Look-ups in named tables: a row name and a column name give one cell, copied from the table.

Bikepo =
,Vuvifad,Sov
Pibu,-83379,-85693
Fop,-71019,-55660
Tulid,-59525,-69195
Dab,14198,78617
Nata,-64107,-73573
Tukab,-48155,-44695
Ninav,-16396,17934
Mufemuz,-58270,-60292
Ruzoges,-7470,-2058

Sov of Tulid: -69195
Vuvifad of Ninav: -16396
Vuvifad of Fop: -71019
Vuvifad of Dab: 14198
Vuvifad of Tukab: -48155
Sov of Fop: -55660
Vuvifad of Nata: -64107
Vuvifad of Pibu: -83379
Vuvifad of Ruzoges: -7470
Row with the largest Sov: Dab

Table Voku
,Togume,Suv
Givumab,528,-70468
Zogivag,-2966,7149
Suk,-85496,74931

Suv of Suk: 74931
Suv of Givumab: -70468
Togume of Givumab: 528
Suv of Zogivag: 7149
Togume of Suk: -85496
Togume of Zogivag: -2966
Row with the largest Togume: Givumab

Gakuf:
	Sel	Vugabo	Bisos	Feguba
Lufoz	49	155	108	165
Buziva	197	114	149	94
Sos	108	55	89	104
Zar	54	154	109	160
Mik	48	158	107	161
Buzet	129	44	93	97
Lagulak	130	46	95	98
Kogat	55	152	109	162

Bisos of Kogat = 109
Bisos of Zar = 109
Sel of Zar = 54
Vugabo of Sos = 55
Vugabo of Lufoz = 155
Sel of Buziva = 197
Feguba of Buzet = 97
Sel of Mik = 48
Sel of Lagulak = 130
Vugabo of Kogat = 152
Sel of Lufoz = 49
Feguba of Zar = 160
Vugabo of Zar = 154
Bisos of Buziva = 149
Feguba of Buziva = 94

Lomor.tsv
	Dakurav	Mek	Fuvel	Niket	Vuka
Maz	103	174	182	183	62
Supu	104	171	179	181	64
Ginu	181	85	90	123	218
Finat	177	108	101	100	217
Pari	148	40	91	232	131
Vetisi	148	40	91	229	133
Tebal	152	38	85	216	144
Dosu	104	175	182	183	63
Fida	104	176	181	178	65

Ginu, Niket -> 123
Finat, Mek -> 108
Ginu, Dakurav -> 181
Fida, Mek -> 176
Tebal, Vuka -> 144
Maz, Mek -> 174
Finat, Vuka -> 217
Finat, Dakurav -> 177
Maz, Vuka -> 62
Dosu, Niket -> 183
Maz, Niket -> 183
Pari, Fuvel -> 91
Dosu, Dakurav -> 104
Supu, Vuka -> 64
Fida, Dakurav -> 104
Maz, Fuvel -> 182
Maz, Dakurav -> 103
Which row has the largest Vuka? Ginu

Table Farid
|  | Leke | Sotob | Zag | Bagu | Det |
|---|---|---|---|---|---|
| Sadi | 170 | 76 | 166 | 111 | 156 |
| Lep | 42 | 158 | 45 | 124 | 3 |
| Gopa | 129 | 49 | 123 | 77 | 199 |
| Bunibe | 132 | 97 | 130 | 110 | 102 |
| Toluz | 56 | 164 | 55 | 136 | 10 |
| Pumugel | 86 | 99 | 85 | 97 | 110 |
| Dap | 44 | 151 | 50 | 118 | 12 |

Pumugel, Bagu: 97
Lep, Zag: 45
Bunibe, Det: 102
Sadi, Zag: 166
Pumugel, Det: 110
Dap, Bagu: 118
Dap, Sotob: 151
Toluz, Leke: 56
Sadi, Leke: 170
Toluz, Det: 10
Lep, Det: 3
Lep, Leke: 42
Bunibe, Sotob: 97
Bunibe, Bagu: 110
Pumugel, Zag: 85
Pumugel, Sotob: 99
Lep, Sotob: 158
Sadi, Sotob: 76

Dit
         Risogu  Folika  Lufo  Gev  Logi   Tob  Fasilum
Bor         0.0     0.3  -0.4  0.5   0.0  -0.4      0.2
Bok         0.0     0.3  -0.4  0.5   0.0  -0.4      0.1
Teduvi     -0.5    -0.5   0.2  0.5  -0.5   0.3      0.5
Tavi       -0.5    -0.5   0.2  0.4  -0.5   0.3      0.4
Depumor     0.0     0.3  -0.4  0.5   0.1  -0.4      0.0
Nit        -0.5    -0.4   0.2  0.5  -0.5   0.3      0.5
Kub         0.0     0.3  -0.4  0.4   0.1  -0.3      0.0
Fof        -0.5    -0.5   0.1  0.6  -0.5   0.3      0.5
Naz         0.0     0.3  -0.4  0.5   0.0  -0.3      0.0
Pasegel     0.0     0.3  -0.4  0.5   0.0  -0.3      0.1
Bez         0.0     0.3  -0.4  0.5   0.0  -0.4      0.1
Selim       0.0     0.2  -0.4  0.5   0.0  -0.3      0.0
Nodev      -0.5    -0.5   0.1  0.5  -0.5   0.2      0.5
Vimemeb    -0.6    -0.5   0.2  0.5  -0.5   0.3      0.5

What is the Fasilum of Kub in Dit?
0.0
What is the Risogu of Naz in Dit?
0.0
What is the Logi of Pasegel in Dit?
0.0
What is the Logi of Bor in Dit?
0.0
What is the Risogu of Bok in Dit?
0.0
What is the Folika of Fof in Dit?
-0.5
What is the Lufo of Bok in Dit?
-0.4
What is the Folika of Bez in Dit?
0.3
What is the Folika of Nit in Dit?
-0.4
What is the Risogu of Nodev in Dit?
-0.5
What is the Tob of Vimemeb in Dit?
0.3
What is the Folika of Pasegel in Dit?
0.3
What is the Risogu of Pasegel in Dit?
0.0
What is the Risogu of Teduvi in Dit?
-0.5
What is the Fasilum of Tavi in Dit?
0.4
What is the Risogu of Nit in Dit?
-0.5

Varusu:
,Kemovis,Mebola,Ketoku,Tul,Bopabe
Zelera,93,138,95,192,127
Faku,5,26,149,54,89
Gido,78,129,117,174,132
Vude,102,121,121,167,119
Vov,99,130,121,167,120
Zanitu,67,123,133,127,109
Div,101,147,122,167,119
Ros,100,135,96,189,123
Fetos,100,122,121,167,120

Gido, Mebola: 129
Gido, Tul: 174
Fetos, Bopabe: 120
Faku, Kemovis: 5
Zelera, Ketoku: 95
Faku, Tul: 54

Zez.tsv
	Vev	Pobukab	Tesa	Gubozak
Kaz	5.965	0.197	0.560	-0.253
Lonel	0.874	-4.709	-4.490	3.667
Gar	2.884	-4.522	2.099	-6.250
Megekop	-3.402	-3.948	-3.294	-0.847
Rebapi	5.619	5.749	-5.832	4.534
Kes	3.351	-6.952	2.448	5.681
Nage	-7.494	-4.642	-7.084	-6.271
Karari	-4.062	-3.860	2.574	-2.304
Paruzas	-0.881	-7.256	-2.074	5.338

What is the Pobukab of Lonel in Zez?
-4.709
What is the Vev of Rebapi in Zez?
5.619
What is the Vev of Gar in Zez?
2.884
What is the Gubozak of Nage in Zez?
-6.271
What is the Tesa of Gar in Zez?
2.099
What is the Vev of Karari in Zez?
-4.062
What is the Tesa of Paruzas in Zez?
-2.074
What is the Tesa of Rebapi in Zez?
-5.832
What is the Gubozak of Megekop in Zez?
-0.847
What is the Pobukab of Megekop in Zez?
-3.948
What is the Gubozak of Gar in Zez?
-6.250
What is the Pobukab of Karari in Zez?
-3.860
What is the Gubozak of Kes in Zez?
5.681
What is the Tesa of Lonel in Zez?
-4.490
What is the Tesa of Kaz in Zez?
0.560
What is the Vev of Megekop in Zez?
-3.402
What is the Tesa of Nage in Zez?
-7.084
What is the Tesa of Karari in Zez?
2.574
What is the Pobukab of Paruzas in Zez?
-7.256
What is the Pobukab of Rebapi in Zez?
5.749

Fidorib:
,Fekedas,Kar,Tigub,Sedun,Bozak,Tof,Lizis,Dazalo,Mev
Dute,74,162,71,205,177,88,147,88,197
Miba,154,186,173,138,174,188,177,94,175
Lozines,154,173,177,145,177,176,182,93,165
Dez,91,99,80,159,97,84,80,165,107
Kelemo,107,87,93,130,91,89,78,175,98
Peku,57,174,70,201,180,93,150,85,185

Tigub of Peku: 70
Sedun of Lozines: 145
Dazalo of Peku: 85
Sedun of Dez: 159
Sedun of Peku: 201
Tof of Lozines: 176
Tof of Dez: 84
Sedun of Miba: 138
Bozak of Dute: 177
Mev of Miba: 175
Lizis of Dez: 80
Fekedas of Miba: 154
Fekedas of Dute: 74
Fekedas of Lozines: 154
Mev of Peku: 185
Tigub of Dute: 71
Kar of Dute: 162
Tigub of Lozines: 177

Table Runotul
|  | Lasife | Norepof | Nubo | Lon | Beduva | Tek | Mitudek | Nud | Tezo | Meb |
|---|---|---|---|---|---|---|---|---|---|---|
| Mas | 50.47 | 41.00 | 47.78 | 42.51 | 55.86 | 55.14 | 58.69 | 45.72 | 60.62 | 61.20 |
| Nat | 49.93 | 41.39 | 50.50 | 44.43 | 55.54 | 53.50 | 57.33 | 46.15 | 60.69 | 61.18 |
| Pudi | 50.02 | 41.17 | 50.56 | 44.65 | 55.51 | 53.40 | 57.23 | 46.11 | 60.73 | 61.07 |
| Det | 57.56 | 62.50 | 86.89 | 75.48 | 53.64 | 28.81 | 20.99 | 49.84 | 44.31 | 45.85 |
| Tev | 51.46 | 40.52 | 30.42 | 32.48 | 55.25 | 64.23 | 67.85 | 45.03 | 58.66 | 58.84 |
| Sevom | 51.48 | 40.63 | 41.83 | 38.63 | 56.48 | 58.32 | 61.84 | 45.08 | 60.19 | 60.70 |

What is the Norepof of Nat in Runotul?
41.39
What is the Tezo of Mas in Runotul?
60.62
What is the Nud of Pudi in Runotul?
46.11
What is the Nud of Tev in Runotul?
45.03
What is the Lon of Det in Runotul?
75.48
What is the Beduva of Sevom in Runotul?
56.48
Which row has the largest Tek? Tev

